Where one turn sends some rows of the set: a few examples, then the rows asked:
nugi: [ -7.2  -9.7  13.3  -4.8  -2.1   6.2 -22.9  -8.4   6.5  11.5 -18.0 -12.4
 -20.4  -5.9  15.0  12.7   1.3 -28.1  10.8  23.7  15.2  37.2  -5.7 -25.6
 -18.5]
fes: [ 22.9 -20.3  21.6  -9.7 -14.4  14.7 -14.2  13.3   0.4  15.3  -9.2 -14.0
 -13.0 -15.0  13.1  -1.4  11.6 -16.0  11.1  28.9   2.3   9.9 -18.6  -9.4
   9.8]
Baz: [  7.0   1.9  27.7  14.9  -8.6  15.0 -34.2  12.2   0.5  19.0  -8.0 -15.2
  -9.8  -6.2   5.1   4.1   1.2 -11.8  15.2  30.0  23.4  40.0 -13.8 -24.1
   6.7]
Som: [ 10.9  -6.1  11.8  18.9 -10.5  13.1 -38.3 -13.6  -0.7  15.8 -14.3 -16.2
  -1.4 -16.5  15.7  -1.6   4.1 -11.6  10.6  32.9  32.8  -1.0  -0.1 -22.5
 -17.4]
buluk: [-20.4  -2.1  -3.5   6.1  -5.2  21.5 -34.1   0.7 -12.0   6.2  -8.7   0.8
  -8.5 -15.9   9.7  12.4  14.6 -19.7  11.8  14.5  14.7  -4.4  -6.7   5.6
 -21.4]
vite: [  0.7 -16.3   1.3   3.3  -2.2  10.4 -28.4  -5.8 -11.0  18.2 -15.6   0.5
 -14.8   3.9  27.7   6.7  17.7 -32.4   7.9  10.5  29.8  30.0  -6.1   6.8
 -20.1]
ler: [ 12.6  -6.3   7.1   1.8  -9.1  10.0 -38.2 -19.4  -0.2 -18.5 -12.8 -10.7
 -12.0   6.0  20.7  -3.3  12.4 -22.2  18.2  18.3  -4.7  12.4 -27.4  -5.5
  -5.0]
rema: [ 12.7  -2.0  12.9  19.9  -7.5   9.9 -34.5 -11.1   4.7  14.5 -19.5 -16.6
  -0.3 -15.0  13.7   0.7   2.9 -16.4  10.5  32.7  29.1   1.3   2.5 -25.0
 -13.4]
nop: [-15.2   3.9  -4.9   9.3  -0.8  20.5 -31.2   3.1 -10.8   6.0 -15.4   2.2
  -5.2 -11.9  10.9  13.4  15.1 -28.0   9.7  14.0  14.9  -5.5  -4.5  10.5
 -14.0]
veni: [ -5.3 -11.0   5.5  12.9 -12.5  19.8 -47.1   6.5 -16.6   4.8  -0.3  -5.5
 -13.6  -6.8  18.5  24.4  26.9 -14.0  18.9  16.6   7.9  18.5 -29.3  10.0
  11.7]
Kek: [ 12.3  -4.1   8.2   2.1  -7.9   9.9 -37.8 -18.1   1.7 -19.2 -13.6  -9.8
 -12.5   6.0  20.4  -3.6  13.1 -23.6  16.2  18.2  -4.9  11.6 -26.6  -5.9
  -4.4]
Nup: [ -6.7 -20.5   4.8  -0.9  -8.6  12.1 -33.8 -10.2 -12.4  18.8  -7.4  -3.5
 -21.9  -3.0  26.4   7.3  14.2 -20.9  12.1  13.2  27.5  31.7 -10.4  -2.8
 -28.7]
vofaf: [ 14.0  -7.2   7.3   3.5  -8.7  10.8 -38.5 -18.8  -2.7 -18.7 -13.1  -8.2
 -11.4   5.9  23.8  -3.9  14.6 -22.8  17.3  15.4  -3.0  10.4 -28.2  -0.5
  -5.5]
rofo: [ 15.0  -4.2   7.2   2.5  -6.6   9.3 -37.7 -17.7   0.1 -18.0 -14.4  -7.8
 -11.1   8.8  22.6  -3.4  12.7 -23.8  16.4  17.8  -3.8  11.3 -26.9  -2.9
  -3.2]
Dugo: [-10.7 -18.6  10.6  -5.4  -7.6  10.8 -31.7 -12.3  -2.2  13.9  -7.7 -10.9
 -24.6  -9.1  18.6   8.6   6.7 -17.8  12.6  20.0  20.8  35.4 -11.2 -18.6
 -29.2]
vupur: [ 24.5 -26.7  17.6  -7.3 -15.6  17.2 -17.2  12.9  -8.6  19.3  -3.8  -9.0
 -11.3 -10.9  18.6  -4.4  17.6 -14.3  10.7  23.3   8.0   6.8 -19.1   3.8
   6.3]
Fuf: [-23.9  -2.0   0.7   3.8  -7.4  20.8 -33.6  -3.1  -7.2   4.4  -7.0  -3.9
 -11.2 -19.6   6.1  13.6   9.3 -16.6  13.3  19.3   9.7  -3.1  -8.5  -6.8
 -24.5]
ritev: [ 21.8 -24.4  22.2 -10.8 -17.3  17.4 -17.2  12.3  -2.7  17.3  -4.5 -13.8
 -15.1 -15.6  13.3  -3.0  12.0 -11.0  12.4  28.9   2.6   9.3 -19.4  -8.6
   4.9]
vadi: [ -9.8 -12.6  10.0  10.0 -15.1  18.7 -46.5   2.3 -13.8   2.3   1.8  -9.5
 -17.8 -12.9  14.4  25.1  21.5  -8.8  21.7  21.5   2.0  19.1 -31.5  -2.2
   7.8]
Vudi: [  6.4  -8.5  20.9  16.8 -15.1  20.0 -42.6   9.7 -14.3  23.3   1.6  -9.7
 -10.9  -4.4  13.3  -2.6  10.4  -4.7  16.5  22.0  34.4  36.2 -17.3  -7.0
  -2.8]
toru: [ 14.8   0.8  20.4  21.7  -3.4  16.3 -34.3  16.6  -7.6  22.8 -11.9  -7.2
  -2.2   4.1  14.2   1.5  10.9 -21.0  12.0  20.5  31.9  36.2 -11.0  -1.5
  12.3]
zakan: [ 15.7   0.3  12.0  21.3  -4.0  10.1 -33.1  -9.2   4.9  14.4 -23.6 -14.5
   2.9 -11.5  16.7   1.5   4.0 -22.6   9.5  32.7  31.3   0.3   4.4 -18.9
  -9.3]
Pozu: [-17.7   9.0   2.2   4.0   2.1  17.2 -25.2   2.7   2.8   1.4 -20.9  -4.8
  -6.9 -15.8   3.3  19.1   5.4 -28.6  10.1  21.6   6.6  -0.8  -2.2  -8.8
 -11.5]
Gebi: [ 27.5 -21.1  17.7  -6.3 -13.1  15.7 -14.3  15.2  -4.4  17.8  -9.9  -8.6
 -10.4  -9.1  18.8  -3.0  16.6 -18.8   9.3  24.3   6.8   7.6 -17.0   2.0
  10.5]
lev: [-22.1   5.4   2.6   2.6  -3.0  18.5 -28.8   0.2  -0.8   3.3 -12.7  -5.2
 -10.7 -20.3   2.4  16.8   4.6 -19.8  11.5  22.0   6.1  -0.4  -6.0 -13.2
 -17.7]
melu: [ 13.5  -8.0   6.7   1.8  -9.3   9.8 -40.1 -19.6  -1.8 -17.6 -10.9  -8.9
 -13.8   6.1  23.3  -3.5  13.9 -20.7  17.4  17.8  -4.3  10.0 -28.3  -2.4
  -6.2]
zun: [ 15.9  -7.4   8.8  22.8  -7.8  12.9 -38.5 -10.7  -5.0  18.6 -17.5  -9.6
   1.8 -10.6  21.7  -3.5  10.8 -17.9  10.6  27.3  37.6  -2.0   2.0  -8.6
 -14.9]
les: [  0.3  -5.1   5.8  14.6  -6.5  16.9 -42.1   9.1 -14.1   1.7  -9.7  -3.9
  -9.8  -2.2  19.2  26.9  26.3 -22.3  15.5  17.0   5.6  18.1 -25.8  11.5
  20.1]
kiru: [ 10.4  -5.4  17.3  21.2  -9.5  18.9 -40.9  14.1 -15.4  25.5  -4.5  -5.5
  -5.5   1.6  17.3  -1.8  14.0 -13.2  13.7  18.2  35.2  34.8 -14.6   3.5
   2.5]
Pudip: [ 12.6  -8.3   9.5  20.4 -11.9  14.3 -40.4 -12.9  -4.2  17.0 -13.7 -11.7
  -2.8 -13.8  18.0  -2.4   8.0 -12.3  10.4  30.5  36.7  -2.1   0.0 -15.3
 -18.2]
pir: [ -9.1  -5.3  13.5   8.4 -10.9  16.0 -43.5   3.2  -5.8  -0.2  -3.0 -13.6
 -16.9 -12.8  10.3  28.2  16.0 -12.3  21.4  25.7  -2.3  22.1 -29.2 -12.1
  13.3]
Tede: [ 22.7 -26.7  19.5  -8.5 -18.7  18.0 -18.4  10.9  -7.4  18.1  -2.6 -11.5
 -15.1 -14.1  17.2  -4.3  16.3 -10.8  11.8  24.9   7.4   6.3 -20.9  -1.5
   3.3]
siru: [  3.4  -3.9  25.3  14.6 -15.0  18.5 -40.9   8.5  -6.9  21.5   0.4 -15.5
 -13.4  -8.1   8.2   0.6   4.0  -3.9  18.1  27.6  27.6  38.9 -17.8 -18.9
  -1.9]
paz: [ 17.8  -2.6   9.7  22.5  -4.9  11.7 -35.7  -8.7  -0.6  17.9 -22.3 -10.0
   3.0  -9.7  18.4  -1.4   8.3 -22.0   7.9  28.3  34.3  -1.5   3.8 -11.1
  -8.9]
Nitip: [ 15.2  -5.3   6.2   2.9  -8.1   9.7 -37.4 -17.2  -1.3 -18.6 -14.8  -6.4
  -9.9   7.8  22.9  -2.9  14.0 -24.1  17.0  15.8  -4.3  10.8 -27.7  -1.4
  -4.2]
gade: [ 12.5   5.2  24.7  17.6  -4.4  14.6 -32.2  15.8  -0.4  20.0 -14.9 -12.1
  -4.5  -0.4   9.1   4.5   4.0 -22.3  12.1  26.4  25.2  38.9 -10.6 -13.5
  13.3]
Zoka: [  1.1  -0.3   8.8  13.5  -3.5  14.0 -37.5  11.1  -6.3   0.5 -14.5  -6.7
  -9.5  -4.1  14.5  29.7  21.0 -26.1  15.5  20.6   0.2  20.9 -23.6   2.6
  24.4]
miz: [ 25.5 -19.6  20.1  -8.7 -12.7  15.6 -13.1  16.1  -0.2  16.3 -10.9 -11.5
 -10.1 -10.7  14.7  -0.6  13.7 -19.6   9.3  27.0   4.9   7.8 -15.6  -4.0
  12.5]
Tepu: [-13.3   7.6  -2.1   7.0   3.7  16.5 -25.8   4.8  -3.0   3.7 -21.7   0.8
  -2.5 -11.9   8.0  17.5  10.6 -31.9   8.4  16.5  11.3  -4.5  -1.5   2.9
  -8.3]
muba: [  3.0  -9.3   3.8   2.0   4.5   5.3 -21.8  -2.0  -1.7  15.7 -26.0  -0.9
 -11.3   4.4  24.4  11.4  13.2 -41.8   6.3  13.9  25.0  32.7  -1.6   0.2
  -9.3]
puti: [ -0.9  -5.1  10.6  -2.2   6.7   3.6 -19.3  -3.3   7.5  11.7 -27.0  -8.4
 -14.9  -0.2  16.9  15.1   5.1 -38.9   7.4  19.5  19.0  36.5  -2.2 -15.0
  -8.0]
mabu: [ -4.7  -0.6  12.0   9.9  -7.5  13.4 -38.5   8.2  -2.3  -0.6 -10.1 -11.5
 -13.9  -9.5  10.2  31.2  15.3 -21.2  18.5  25.2  -4.3  22.9 -26.4 -10.0
  22.5]

Vudi -> siru
zakan -> paz
Pozu -> Tepu
Now these:
miz -> Gebi
Zoka -> les
vite -> Nup

